B =
array([[2902, 6667, 4897, 2736, 2170],
       [5725, 7969, 3298, 1635, 4879],
       [5572, 4310, 5678, 4498, 6259]])
B[0, 0] = 2902
B[1, 3] = 1635
B[:, 0] = [2902, 5725, 5572]
B[0, 4] = 2170
B[:, 2] = [4897, 3298, 5678]
B[2, 0] = 5572
B[0, 3] = 2736
B[2, 1] = 4310
B[1, 4] = 4879
B[0, 1] = 6667
B[:, 3] = [2736, 1635, 4498]

x = [ 65  45 -54  60 -12  -7]
x[-6]: 65
x[-5]: 45
x[-2]: -12
x[-4]: -54

X =
[[ -1   4   2 -11   7 -12   8   3]
 [ -2  -1   1 -10  27 -27   6   2]
 [ -2   9  -3 -19   0  -1  18   5]
 [  1   2   1  10  59  29   2  -1]
 [  1  -5   0  14 -12  23  -4   1]
 [  1  -2  -3  -7  66 -46   1  -3]
 [  0   3   0 -15 -17 -13   3   3]
 [  1   1  -5  -1  68   6   8   0]
 [ -1  -2   2 -10  30 -19   1   3]
 [  3 -11  11  22  24 -40 -13   0]]
Indices start at 0.
(0, 0) = -1
(7, 0) = 1
(7, 2) = -5
(1, 7) = 2
(9, 2) = 11
(0, 3) = -11
(6, 7) = 3
(1, 3) = -10
(4, 5) = 23
(2, 4) = 0
(9, 0) = 3
(4, 4) = -12
(6, 3) = -15
(0, 2) = 2
(5, 4) = 66
(1, 2) = 1
(8, 1) = -2
(9, 5) = -40
(5, 6) = 1
(8, 6) = 1
(2, 0) = -2
(4, 6) = -4
(6, 4) = -17
(7, 4) = 68
(7, 6) = 8
(3, 0) = 1
(3, 7) = -1
(3, 1) = 2
(9, 3) = 22
(2, 7) = 5
(0, 7) = 3
(9, 1) = -11

W = [-13 -11  -9  20  52 -20  14 -15 -57  32  35]
W[-11]: -13
W[1]: -11
W[4]: 52
W[9]: 32

A =
[[197 138 118 118 207 180 183 153 101  90 118]
 [138 152 214 204 119 101 132 146 201 142 166]
 [208 145 137  64 185 164 210 230  81 105 121]
 [200 158 117 150 180 179 172 151 129 114 122]
 [116 125 141  26 169 130 170 218  83 115 143]
 [148 155 134 193 148 159 138 104 171 168 160]
 [145 131 214 193  95 130 110 143 145 168 141]
 [131 159 178 203 107 116 130 128 210 180 172]
 [186 171 181 200 177 135 173 163 175 109 164]
 [184 137 154  91 166 155 182 201 108 107 123]
 [106 153 166 152 142 105 129 151 174 118 159]]
A[0,-11]: 197
A[:, -1]: [118, 166, 121, 122, 143, 160, 141, 172, 164, 123, 159]
A[-4,-11]: 131
A[-11,-2]: 90
A[-3,-8]: 200
A[1,-2]: 142
A[6,-5]: 110
A[:, -9]: [118, 214, 137, 117, 141, 134, 214, 178, 181, 154, 166]
A[-2]: [184, 137, 154, 91, 166, 155, 182, 201, 108, 107, 123]
A[5,-1]: 160
A[3,-4]: 151
A[:, 9]: [90, 142, 105, 114, 115, 168, 168, 180, 109, 107, 118]
A[9,0]: 184
A[8,10]: 164
A[5,-3]: 171
A[-1]: [106, 153, 166, 152, 142, 105, 129, 151, 174, 118, 159]
A[5,-7]: 148
A[3,-9]: 117
A[:, -8]: [118, 204, 64, 150, 26, 193, 193, 203, 200, 91, 152]
A[4,-6]: 130
A[-5,8]: 145
A[6,10]: 141
A[:, 5]: [180, 101, 164, 179, 130, 159, 130, 116, 135, 155, 105]
A[1,6]: 132
A[3,-8]: 150
A[-10,1]: 152
A[-3,1]: 171
A[-7,8]: 83
A[7,-3]: 210
A[:, 4]: [207, 119, 185, 180, 169, 148, 95, 107, 177, 166, 142]
A[6,7]: 143
A[4,0]: 116

M =
[[194 166  26 170  27 181  14 159 165 159  22  24  23]
 [ 83  70 122  79 114  70 129  71  69  75 136 114 114]]
Rows and columns are counted from 0.
row 0 col 0 => 194
row 0 col 4 => 27
row 0 col 7 => 159
row 1 col 11 => 114
row 0 col 3 => 170
row 1 col 0 => 83
row 1 col 12 => 114
row 1 col 3 => 79
row 1 col 6 => 129

arr =
[[  3  -5  -1  -8]
 [ 19 -12  -3 -27]
 [-22  26   5  27]
 [  0   8  -6  15]
 [ 48 -41 -30 -40]
 [ -4   8   1  -6]
 [ 64 -64 -65 -67]
 [-47  56  37  52]
 [ 17 -13  -9 -13]]
arr[0,0] = 3
arr[8,2] = -9
arr[5,3] = -6
arr[4,1] = -41
arr[1] = [19, -12, -3, -27]
arr[8] = [17, -13, -9, -13]
arr[:, 3] = [-8, -27, 27, 15, -40, -6, -67, 52, -13]
arr[7,0] = -47
arr[:, 1] = [-5, -12, 26, 8, -41, 8, -64, 56, -13]
arr[6,1] = -64
arr[3,3] = 15
arr[5,1] = 8
arr[6,2] = -65
arr[1,2] = -3
arr[0] = [3, -5, -1, -8]
arr[8,3] = -13
arr[2] = [-22, 26, 5, 27]
arr[0,2] = -1
